Rotation paths and how fast each direction turns (deg/step):
Each turn is a multiple of 5 degrees from 10 to 175, or 0.
Each row of a path follows its step; steps can be skipped.
Path 1:
step 0: [ -7  -1 -18   6  -4  -4  -5  12   0  35  -3 -33  11   4 -12 -18   0  -8
  20  -6  20  -2   1  11   0   1 -14  11 -27  -4   8  16   2  19   4  -3
   5   3   8   3 -17  11  -8  19  24   5   7  18   1 -14  13  -2 -36  23
  -8]
step 1: [  9  -4   4  22   5  11   1  -6  -3  12  15  18   9  -5  -9  -6  -9 -24
   7  13   2  -5  16 -18  -2   1 -16  31 -16  16  -3  -9  22   4  11   9
  10 -12  -6 -16 -10  16   3  25  21 -19  21   3  18 -16  30  -7  -2 -24
   6]
step 2: [ 17  -1   5  -9 -14   5   4  -3 -11  -3  25 -11 -23   7  16 -16  -4  28
  -1  23   0   8  28  22  -6  16 -15   5  -8   5 -15   9  15   7  -6   5
  12 -16  16  -4  -8  -7  -4   6  13 -15  -7  20  -7  11  39  12 -12  -7
 -12]
step 3: [  5  14 -13  19   1 -12 -23  -4  -2  13  14  11 -37  -5  18  12  -5 -18
   6  18  12  11   3  21  20   3  -9  18   1   4   3  10  -1   0 -10  -9
  -1 -14  16 -11  -4 -24  11 -11   8  -6  17 -26   8 -10   2  -3 -14 -14
 -29]
step 4: [-17 -11 -20  -5  -5   0   4 -10   3   3  18  14 -18   4  16 -17 -16 -12
 -20  -6  18 -16   2  10  -7   7  11  11  -3 -20   8  -5  10 -12   2  -5
   5  -6  10   6   6   4 -10   7 -14  38  34 -11   1  13  33  19 -12  -6
 -15]
step 5: [ -1 -26  13  -6 -13  -3  -2   9 -13  22  12   8  -2 -27  43   9 -13 -16
   1 -11  -5   3  -9   2  21   1  -4  24   2 -20  -7  16  -1  20 -10   4
   4  21  23  12 -23   6  17  17 -10  13   4   8   8   7   4   0   3 -12
   0]
step 6: [  4 -32   4   0   7  -4 -10   5   5  13  15   1  -8 -15 -11   8  -4   0
  13   0 -10   8   0 -14   8   4   0  16  -1  -6  31  13  14  -2  -5 -17
 -31 -11  28  14  -2  16 -22  -8   9  11  19  38  -2  -3   9   3 -25  10
  -8]
step 7: [ -1  -4 -12   0 -10  16 -25 -13   2  44  14 -17  22   4  -2   3  -3  11
  14   5   8 -12  -8 -20  -8  -6   3   6 -12   8  -3  17  -8  13  -4   6
   0   9  -3 -10 -30   6 -20  12  26  12  10   6  17  -1  12  -9 -13 -23
 -23]
step 8: [  5   7   5  19 -13  13  13   2   5  13  25   7   0 -17  -4  -8 -30  -5
   0  -2   7  -8  22  -9  -8 -29 -29  13 -15  23  -7  -3   6   0   8  -2
   8   3  11  15  16   2  10   7  29  -8   8  19 -12  -1  30 -15 -12  -2
 -12]
step 9: [ 17  -8 -10  -6  12   8 -15   8 -29   8  35   6 -16   5  14  20  11  19
  -9  11   2   2   9  17 -13  -3 -23   3   2  15 -12   8  17  -1 -27  11
   7 -11  16 -18   6   3  -1  17  20  -8  13 -10  13  -9  26  -2   8  10
  -7]
step 10: [  1   6 -36   2   4  -8   7  -9   9  10   7  -8 -34 -22  14   6 -17   0
  12   1   6  23   9  22 -10  -4 -14  26  -6   1 -14  29  -2   1  16 -13
   4  -9   6 -17  10   3  -4  -9  -7  15  -2 -14   0 -14  15  22 -17 -11
 -15]
[ 3  0 -2 -2  1  4  7  1  2 -1  3 -8  4  1  4  3  2 -3 -1  4  1  3  3  2
  1  0 -8 -2 -8  0  3 -3 -2 -5  3 -1  3  2 -2 -7  2  3  0 -2  4 -4  1  0
  3 -6  2  1  4  2 -2]	45
[-5  5 -6  1 -5 -3  0 -2 -2  5 -4  1  3  0 -4  0 -1  4  2 -6  2  0  2  3
  2  1 -1 -3 -2 -2  1  2  2 -1 -5 -2 -7 -7 -1 -8 -2  4 -3 -5 -4  1  5 -2
  1 -7 -2 -3 -1 -1  0]	110
[ -1  -2   5  -2  -4  -8   0  -3   0   4   3  -1  -3   5 -10  -2   2   0
   2   6  -3  -1  -2  -2   3  -7  -3  -1  -1   4  -8  -1  -5  -2  -1   1
   1   0   1  -1  -1   2  -2   0   0  -5   2  -1  -3  -1   7  -2   2   0
   1]	55
[-1  6  4 -4  0  1  7 -2  0  1 -1  6  4  1  0 -2  2 -5 -7 -3  1 -4  1  4
  2 -4 -1  2  3  5 -1 -2 -4  5  0 -5  3  1 -3 -2  0 -1  1  7 -2  5  6  6
  5 -1  1 -4 -2  1  1]	100
[ 0 -3  3  7 -1  0  0  7  2  4 -4  1  3 -1 -3  2  4  5  0 -1 -1 -5 -3  1
  4  8  3  3  0  2 -2 -1  1 -1  9  3 -5 -1 -4 -2  0  3  1  1  3 -1 -4  8
  1 -1  4 -2 -1 -2 -6]	60
[ 1 -2  2 -2 -2 -2 -4  2  4  4 -3 -2  7 -4 -3 -5  3 -3  4  6  5 -3  5 -7
 -3 -1  1 -4  5 -3  5  2  5  2 -2 -4  1  4  2 -4 -1  5  4 -1  3 -1 -1  6
  3  2 -1 -1 -3  0  6]	55
Path 2:
step 0: [-20   0 -11   7   0   3  -9   5 -19 -10  -3  29   5   9  -1   9 -10   1
   4  11  32  -5  16  12   7   0   9   5   6  -1  31  -6  10 -11  12 -22
   9  -6  16  21  26  13   2   2 -15   7  -5   0   8   1  14   4  13  18
   7]
step 1: [  2 -10   5   3  15  10   2  21  22  29  -1   4  13  -4 -22   9  -8  -9
 -14   6 -14  -3  15   2   3   8   3 -37  10  20   5 -14   9  -7  -4   1
  -5  -1 -11  12 -10  -1 -22   7 -18  -9  -5  14   1  14 -29  -9  16  -2
  -2]
step 2: [  9  -2   6 -15   2 -16 -31 -10  -9  19  18  -6 -12  -2  10  -8  -3  -7
 -20  -2  -9   2 -13 -16   4  11  -2   2 -12 -10   1  12  18  20  16  22
 -10  -2 -18   2 -27  -1  -4 -14   6 -13   7  -1  -9 -22  -1   5   0 -23
  22]
step 3: [ -4  32  18 -17 -11  -8 -14   3 -10 -11 -11  12  -5  -6  16  11 -12  15
  10   6   8  18 -14 -22  -3   8   2   1   1  -4 -18  10 -12   6   0  -8
 -13   4  24 -29  23   2  -1   3 -12   5   3  13  -5  -4  22 -14 -10  20
   8]
step 4: [-16   0 -15  27  21   7  12  -2 -10   4 -13   6  12  -5   8   0  -5  -7
   1  12   6   2  10   3   2  17  25  -7  17   5  -9  -4  -9  -1 -11  -7
  32  -2  16  13   3  -4  -5  28  24  10  -9  11  -3   8 -14   1 -32   2
   3]
step 5: [ -9  20   0   7   5   8  14   8  16   4   2   0  18  16   0 -31   9  -3
 -16   7   8  -6   3   9  19 -11 -16  -5   5   4   6   0  28  13  23   5
 -15  -2 -24  20  -6 -12  10   2  -1 -20   7  -7  26   2 -12   5 -19  -9
  -8]
step 6: [-20  16  -1  -9 -12   4 -27 -23   9   4 -16  -1  -4 -13 -10  17   5  -3
   5   6  12   6 -10  -4  19 -10   2  -2  -5   8  16  11  11  -4  -3  14
 -19  28   8   1 -20   2   3  -4 -20   7   9 -12   0  -2  17  21  34   1
   3]
step 7: [ 24 -14   8 -14   3  -1 -21  -1   2  19 -12  10   2 -29  10  17  13   0
   7   0 -23   1   3  17  -5  -5  -2 -13  -2  12 -17   1  -5   8 -25 -24
 -13  -8   9  12   5   3  -6  16  -2  13  -8  18 -24 -11  15  -9 -17  -8
  -6]
step 8: [  8  -6   2  21  -6 -12 -13  23 -16 -18  -1   8  12  24  -3  -5   5   5
   3  14  -6  11   6  16  -7  19 -18   7  18   2  -6   8  14   6   4  -2
  18   2  -4  -2  15  11  -1 -10  27 -18  11 -14 -15 -11  -6   0 -21 -17
  26]
step 9: [-17  12  -7   0   3  -4  12  13  21 -16   6  -4  31  -4  -9   5 -18  22
 -22  11  13  -2 -13  -5   6   6 -15  14  10   2   3  11 -10   0   3  21
  -2   3  -8 -22  -2   8 -14  12 -21  14 -22 -10  27   7  -1   6   1  12
  12]
step 10: [-13   2 -20   1  21  12  -4 -29   6   9   0  -5 -11 -21   7 -24   3  -2
  -5 -11 -26  -5  11  -6   0 -23  20  -4  26   0  17   5  -6  18 -20   4
  -9   0  -4  -9  -7   9  -4  15   4  14  15  20   6 -10  -7  17  12  13
  -2]
[-3  1  3  0  7  5  1  4  5 -2  1 -2 -2 -1  6  1 -2  1  2 -7 -3 -1 -2  8
  3  7  6  2  1  7 -1 -1  0  3  2 -1  0  4 -2  4  1  5  2 -7  3 -2 -3 -1
 -4 -1 -3 -4  1  1  0]	110
[-2  0  1  4 -3 -1 -2 -2  4  0 -7 -3  1  0 -2 -6  5 -3 -7  1  5  0  2  2
  1  6  2  4 -3 -3  2 -6  1 -3 -4 -2 -1 -2 -2 -1  6  5 -4 -3  0  3  0  3
  8  3 -4 -3  0 -3  3]	85
[-7  0  2 -2 -2 -4  4  3  0  2  3 -2 -4 -9 -3  5  6  6  1 -3  5  1  6 -4
  1 -2  3  0  7  0  1 -1  3  5 -1 -5  3  0  5 -1  0  1 -1 -3 -5  5 -2 -1
  2 -3  1 -2  1 -1 -1]	115
[ 2  4  2  4 -2 -3  2  1 -2 -1 -1 -4 -2  4  0 -6 -4  2 -1 -4  3  1 -3  2
 -5  0  0  6  5 -3  1  4  8 -2  8 -4 -1  0 -2  4  1  1  0 -3 -4  0  8 -1
 -4 -2  8 -2  0 -3  1]	125
Path 3:
step 0: [-24 -14   5 -13  10  22   0  -9  14 -11   2   1  10 -27  -4   8   6 -14
  -6  19 -10  -5  -9 -13  10  -8 -28 -21   7  13   6   0 -35   5  23  -7
   6  -9   8 -13   3   3   6   6   7   2 -18   4   2   4  -2   6  15  -2
  15]
step 1: [-11   6  11  -6 -21  14   8  10  -1  -8  -2   6  14   0 -11 -10 -21  -1
  20 -13  30  12 -13  21  -6   7   8  -1 -11   5 -16   8   3   1 -16  16
  19  13   7  24   0 -16  18  14 -22 -10 -16   8   0  -5  15  -9   6   1
   6]
step 2: [ 12  13 -15  15  25  16   3  -7   8  -2  -5  -6  -8  12  -3  12   4  -1
  -8  -2 -10   3  19  30  17 -20   3  -2 -13  -3  13 -14  -6  -3   2 -22
   2  -9 -28  13  -7 -13  -5  21 -15  15   5 -20  -5 -11  -9  -7 -10  -5
  14]
step 3: [ -8   7  19  16  17  -1   0   5   4   3   2  -8  29   4  -1  -7  16 -21
  -4   0  31   6 -12 -28  22  11  -1   3  -3 -26  14   1 -18   7   7  -1
  -7   7  26   4   1  13  -8 -12  -4  -6  10 -12  -4  13  -8   7  -4  11
  12]
step 4: [ 20   0 -26   0 -17  -2  -3  11 -20   5 -15 -13   7  14  22  -3 -15   2
   1   5  19  -5  19  -3 -13  14   0 -13  21  -5  -3   3  -3 -16  -8   4
  20  18  -6   8  -9  12   0  19 -12  10  18  25 -16  -9   7  -5  -3 -13
  -4]
step 5: [  0   7 -12 -20  12  16  19  20  16 -16 -14  -6  -6  -4   5   9   4  -3
 -24  -1 -29   3  -8  -8   1   0  27   3  18 -12  14 -16 -12  17  16   4
 -14 -18 -17 -20 -17   2  -4   3   8  -2 -10   2   0  -1  -3  -2  21  -4
   2]
step 6: [ 19   2  11 -10   4  -5   4   1   9  -8   4  -1  12   7   0 -18   7 -19
  16  -3   3 -16 -10 -10  15  -5   8 -22 -12   1 -23  12  12   7   8  13
  21  20  14  12   2  11  14   6  21  -8 -10  11  36  20   5   9   6   6
   0]
step 7: [ 23 -18  -1   8  -4   5  -5  15   5  20 -13   6  -2   9 -10   8 -24  18
  14 -15  -7   7  11  25 -15   4  -5   4 -16  -9 -17 -13  -1 -13   2  14
  -6  -6 -13  -9  -7  -7   5  25   6  21  15  -9  -3  -9 -23  13  11   7
   7]
step 8: [-29   8  -4  10  -3   5   3  -8  20   2  -1  10  -1  22   6  -1  17 -26
  -7  -8 -10  -5 -11  -7  -5  -7  -9 -12  23   1   5  33 -10  11  15  -9
 -17 -14   8  -3   1 -14 -14  -3  13   9   8 -26  -2   1 -14  11   1   6
  18]
step 9: [  3  19   1 -20 -14  -4 -10  11  -7  -1   5   7  12  -3  -8   3   2  16
   0   6  51 -14   9   5  -8 -21  -2 -18  -7  -1 -14  16  -9  -2  14  19
  -8   8  15   7   5   5   9   0   7  -5   9  12  -8 -14  10  -6 -13   6
 -19]
step 10: [-14   8   5   5  -2  16  20   2  17  -1 -14 -29   6   5  16   7  -6  18
 -17   0 -14 -16  12  10  -5  -9   8  13  -2 -14 -15 -11  10 -12 -14 -14
 -15 -13 -27   3  14 -10  10  -8  -2  19  -7  18 -11  -4 -14  -6  -3 -17
  -2]
[-1  1 -2 -5  0 -2  1  2  9  1  1 -2 -5  0 -2  3  2 -1  1 -2 -1  2  4 -1
  1 -5  2  2  0  1  6  2  0  1 -1 -7  3  2  1  2 -1  0 -1 -3  3 -1  8 -8
 -1  1  3 -2 11 -6 -2]	125
[ 0  1  1  1 -5 -5  4  5 -6  0  2  1  2  0 -2  3 -2  0  1 -4  3 -1  3  3
  0  3  1 -4 -3  6  1 -4 -1 -1 -6  0 -4  1  0 10  4  7 -4 -1  3  2  1  6
  0 -2 -2  3  8  0  2]	130
[ -1   2  -3  -1   5   6  -3   2   1   0  -1  -3  -1   0  -3   5   4   1
   1   5   3   2   3  -3   5   6   1  -1   3  -3   5  -3  -1   1 -10   0
   5   3   0   5   2   2   0  -1 -11   0  -4  -1   1  -1   1  -2  -2   2
   4]	35
[ 4 -5 -2 -1 -2  1  2 -1  6 -2  3  2 -8 -3 -6 -3 -7  1 -1  2 -6 -2 -1 -2
  2  9 -2 -3  0  0  0 -2  1  3  1  6  3  0  1  2 -3  2  5 -3  7  6 -1  0
 -1  1  6 -2 -1  0  6]	55
[-3  6 -8  3  1 -1 -1  0 -5 -1  3  0 -4  6 -3 -1  1  4  0 -1 -1 -2 -3 -4
  6 -2  2 -6 -4  2  4 -3  2  6  4  4 -3  5  1 -4  1 -5 -2  0  1 -3 -2 -2
  2 -6 -3 -4  2 -3  0]	115
[ -2 -10  -4   2   7  -3   1  -1  -3   1   2  -4   3   2  -3  -2  -2  -1
   2   0   2   4   6  -2   1  -1  -6   5   3  -3   1   1   6   0  -3   1
  -2   1   7  -1   0  -1  -6   4   6   1   2  -3  -1   0  -5   3  -2   0
   4]	85
